[[127 134 136 147 128]
 [ 99 122 119 107 138]
 [121 133 136 142 144]] Answer: 119

[111 138 144 139 106 121 105] Answer: 111

[[143 115 117 128 128]
 [105 131 127 139 142]
 [125 147 145 134 119]] Answer: 117

[[134 112 117 109 128]
 [127 102 104 108 139]
 [126 129 129 130 127]] Answer: 108

[[130 142 120 120 123]
 [124 143  99 126 109]
 [129 140 104 125 106]] Answer: 106

[128 151 123 108 127 130 119] Answer: 123

[129 135 122 103] Answer: 129

[[121 139 130 123 129 124]
 [145 123 102 111 101 120]
 [134 126 118 122 117 125]] Answer: 111
---
[[126 129 135 129 143]
 [123 130 142 131 157]
 [118 127 138 132 143]]: 142

[148 130 151 120 153 140 129]: 120

[126 119 128 118 150]: 128

[142 139 103 127 106]: 103

[121 106 152 110 110 144 149]: 110

[136 144 150 137 125 144 120]: 137

[106 137 149 139 102]: 149

[140 121 125 152 126]: 125

[106 138 108 131 112 102 135]: 131

[142 110 117 133 105]: 117
---
[[124 126 127 126]
 [141 136 132 124]
 [154 145 135 121]]: 124

[[137 112 128 118 109 131 143]
 [117 149 135 151 151 120 108]
 [140 105 115 112 102 134 156]]: 137

[[128 143 106 137 129 132 126]
 [128 133 124 131 128 130 126]
 [123 112 109 120 131 114 138]]: 128

[[124 127 114 152 140 111 132]
 [128 127 131 125 129 128 133]
 [126 118 129 131 128 132 124]]: 124

[[122 151 141 118]
 [106 144 137 126]
 [129 105 115 139]]: 122

[[120 126 125 125 152 129 107]
 [132 141 100 100 109 129 106]
 [130 149 138 138 103 120 130]]: 120
---
(129, 131, 156, 128, 138, 131, 137) -> 128
((124, 126, 132, 143, 137, 126, 113), (98, 148, 139, 152, 120, 123, 113), (121, 114, 122, 126, 127, 148, 102)) -> 152
((115, 126, 115, 108, 123), (131, 111, 133, 128, 104), (135, 125, 129, 134, 126)) -> 133
(151, 139, 131, 125, 131, 108, 128) -> 125
(150, 111, 136, 144, 140) -> 136
((118, 113, 137, 155, 116, 119, 137), (105, 141, 132, 149, 140, 129, 145), (140, 145, 120, 131, 143, 135, 119)) -> 149
(130, 103, 115, 134, 119) -> 115
---
[[119 135 145 116 122]
 [110 156 105 117 123]
 [133 128 117 113 142]] ans = 105

[151 138 114 153 126 117 138] ans = 153

[141 111 120 133 102] ans = 120

[132 129 156 123 117] ans = 156

[[115 111 115 142 117 120 105]
 [117 117 105 146 126 119 110]
 [129 131 136 136 119 116 126]] ans = 146

[126 154 124 128 128 128 127] ans = 128

[135 103 123 115 104] ans = 123

[149 156 133 130 145 126 149] ans = 130

[138 137 127 126 152] ans = 127
---
[[140 129 124 118 121 127 135 106 137 127]
 [112 124 118 136 122 142 128 143 134 142]
 [136 138 119 125 137 129 137 106 130 129]
 [144 131 139 119 133 113 126 114 122 113]
 [137 127 124 118 117 129 135 108 139 129]
 [142 133 140 122 137 112 125 118 119 112]
 [119 117 126 128 109 137 127 139 139 137]] → 139

[[141 101 135 115 148 124 122 138 122 132]
 [134 109 137 109 143 115 120 134 124 122]
 [137 129 133 117 122 121 124 128 142 114]
 [126 143 124 137 124 134 132 123 137 126]
 [130 127 132 118 140 120 124 128 132 119]
 [131 116 129 128 135 131 128 133 121 136]
 [133 116 129 128 137 132 128 133 122 136]
 [128 136 129 123 114 122 126 125 136 118]
 [124 153 124 135 138 130 131 119 143 117]] → 119

[[136 143 131 113 127 104]
 [128 127 130 125 128 128]
 [128 128 131 125 128 128]
 [130 114 114 133 123 134]
 [129 124 122 129 128 130]
 [129 119 117 131 125 132]] → 131

[[124 132 138 132 122 149]
 [125 127 123 128 125 143]
 [130 132 127 131 131 111]
 [127 129 134 122 115 132]
 [135 132 129 121 136 109]
 [126 129 130 133 127 120]
 [132 127 130 124 131 128]
 [128 125 133 151 135 119]] → 151

[[123 133 104 121 122 117 141 142 131]
 [127 139 101 124 116 111 142 145 135]
 [118 125 116 120 128 126 137 135 127]
 [122 132 107 121 122 118 140 141 131]
 [126 131 119 126 124 122 133 135 131]
 [117 119 129 121 134 133 131 128 124]
 [128 131 121 127 126 125 131 131 129]
 [128 123 138 129 133 135 123 121 124]
 [134 135 119 130 123 122 130 131 130]
 [130 120 149 132 136 140 117 115 123]
 [129 129 131 130 127 128 126 128 129]
 [126 132 115 125 123 120 135 137 131]] → 135

[[115 120 127 129 130 135 128]
 [127 120 127 129 133 135 118]
 [130 143 138 131 117 109 138]
 [121 133 135 136 135 124 131]
 [124 123 121 136 130 124 133]
 [142 125 118 118 138 153 128]
 [150 145 124 125 122 117 133]
 [118 125 141 144 145 139 136]
 [121 130 149 140 115 117 139]] → 115

[[126 134 134 144 132 132 132 139]
 [153 123 123 120 133 131 122 113]
 [106 116 116 128 126 128 114 129]
 [118 128 128 124 133 124 106 143]
 [147 118 118 138 137 118 131 135]
 [141 134 134 111 131 121 119 147]
 [147 131 131 134 134 133 119 148]] → 133
---
136  126  110  137  117
136  149  108  114  118
130  137  140  117  132
-> 126

150  116  103  110  101  148 -> 116

126  105  132  146 -> 105

118  129  150  115  123
122  138  149  112  128
-> 129

122  132  130  114  107  126  151
135  146  132  132  145  121  125
-> 132

109  115  101  156
146  140  150  101
-> 115
---
[118, 113, 127, 115, 150] ⇒ 113
[150, 152, 151, 130, 136, 133, 112] ⇒ 152
[157, 135, 117, 122] ⇒ 135
[152, 133, 143, 139, 125, 129, 115] ⇒ 133
[120, 152, 137, 125, 141, 120] ⇒ 152
[114, 110, 107, 130, 114, 132] ⇒ 110
[113, 117, 103, 149, 145, 140, 132] ⇒ 117
---
[[138 144 109 129 112 138]
 [150 118 110 136 129 145]
 [121 147 116 121 141 138]] gives 121

[[109 106 140 131]
 [142 112 126 105]
 [118 124 123 131]] gives 124

[[116 106 131 117 113]
 [137 136 122 120 134]
 [127 114 132 119 141]] gives 132

[[132 130 112 122 130]
 [138 122 116 106 138]
 [129 122 115 129 115]] gives 115

[[110 125 141 143 120 132 120]
 [123 126 120 112 133 120 124]
 [130 137 138 151 114 129 120]] gives 114

[[108 121 114  99 137]
 [146 128 143 140 118]
 [102 143 110 116 146]] gives 110

[[126 136 104 150 143]
 [137 138 129 114 130]
 [140 116 131 117 117]] gives 131
---
[130 127 107 118]	130
[140 130 133 115 149 158 123]	140
[127 128  98 138 105 122 116]	127
[143 152 148 134]	143
[126 105 134 106 114 155 116]	126
[114 115 119 131 153 136 147]	114
[138 137 103 137 118 126]	138
---
[[108 115 108 147 139 145]
 [104 129 107 124 120 141]] ans = 120

[130 119 102 100 131 140] ans = 131

[118 113 102 156] ans = 102

[104 139 150 127 127] ans = 127

[103 122 142 128 123] ans = 128

[[135 154 104 142 120 129 105]
 [135 107 157 107 144 126 121]
 [135 140 112 137 123 130 136]] ans = 130

[[129 124 136 122 119]
 [130 125 146 124 152]
 [130 140 123 141 138]] ans = 141

[143 119  99 102 117 125] ans = 117

[116 157 100 136 150 140] ans = 150
---
[103, 101, 111, 106, 134] -> 101
[130, 140, 124, 101, 122, 114, 119] -> 140
[116, 103, 121, 150] -> 103
[140, 147, 134, 150] -> 147
[152, 144, 117, 138, 122] -> 144
[109, 150, 114, 136, 99, 136, 149] -> 150
---
[[127 129 130 129 128 128 127 128 130 129 129 131 130 131 129 128]
 [134 118 129 126 133 132 123 131 132 134 133 129 137 126 124 135]
 [132 122 131 126 124 131 124 131 131 131 131 132 132 129 123 125]
 [132 122 120 123 124 130 131 129 120 124 125 117 117 118 123 125]
 [131 123 129 127 129 130 125 130 131 131 131 130 133 128 126 130]
 [134 121 116 120 118 130 134 130 113 118 122 111 107 114 119 118]
 [121 140 129 129 118 124 134 124 125 119 122 129 116 132 132 115]
 [126 130 140 129 115 129 123 130 138 129 131 145 134 141 125 113]
 [131 122 127 131 149 129 124 129 132 139 134 125 144 125 132 152]]
128

[[120 132 133 130 123 131 125 134 126 120 132 117]
 [129 126 127 116 124 127 134 139 129 129 133 129]
 [115 135 138 123 133 125 135 120 127 133 134 127]
 [128 130 121 125 129 115 132 129 121 120 127 134]
 [125 138 133 132 147 127 129 122 122 134 135 123]
 [134 136 125 119 136 134 123 135 130 119 127 123]
 [129 133 133 127 118 125 128 121 129 135 105 136]
 [130 127 126 130 124 135 131 130 130 123 129 119]
 [114 140 140 125 136 120 135 118 126 133 134 129]
 [124 123 126 120 124 131 124 138 129 124 135 132]]
117

[[118 132 101 127 143 144]
 [132 120 138 127 135 125]
 [123 132 122 122 133 128]
 [126 134 133 122 122 120]
 [127 138 126 132 109 127]
 [131 129 129 135 118 129]
 [131 125 139 125 129 121]
 [126 134 130 124 122 122]
 [119 129 115 116 150 131]
 [133 128 131 139 112 131]
 [129 133 137 125 117 118]
 [128 123 121 131 138 136]]
144

[[117 135 119 132 117 116 144 128]
 [141 120 140 121 145 142 112 126]
 [136 135 120 130 100 130 142 146]
 [117 130 124 132 129 119 131 122]
 [120 125 129 132 137 124 120 119]
 [123 122 136 125 152 127 117 114]
 [117 124 129 133 141 123 116 115]
 [130 125 132 126 137 131 122 125]
 [144 119 140 123 142 145 106 128]]
128

[[129 145 123 100 141 127 141 127 130 113 135 119 125 124 131 119]
 [127 128 126 136 117 120 137 133 142 134 112 142 125 132 122 138]
 [145 118 147 147 149 146 116 112 142 117 119 118 152 125 137 147]
 [128 118 131 126 114 141 132 147 105 121 146 125 122 103 131 130]
 [127 129 127 134 118 121 136 132 138 132 115 139 125 130 124 137]
 [117 110 126 140 154 134 109 140 149 142 137 134 128 133 121 114]
 [127 128 126 136 117 120 138 134 142 134 112 142 125 131 123 138]
 [125 115 131 143 146 133 116 133 149 135 126 134 133 132 124 127]]
119

[[130 124 135 137 135 127 127 129 111 137]
 [119 137 119 135 130 139 139 125 135 133]
 [131 122 137 138 136 125 126 129 108 138]
 [119 138 125 150 139 145 144 128 115 149]
 [125 130 131 143 137 135 134 129 112 143]
 [120 134 120 136 131 137 137 125 134 133]
 [116 141 117 143 133 146 145 126 132 141]
 [126 128 131 143 137 133 134 128 112 142]
 [116 142 115 135 128 144 142 126 140 134]
 [123 134 125 136 131 137 136 128 125 136]
 [129 129 126 119 122 127 125 129 137 120]]
137
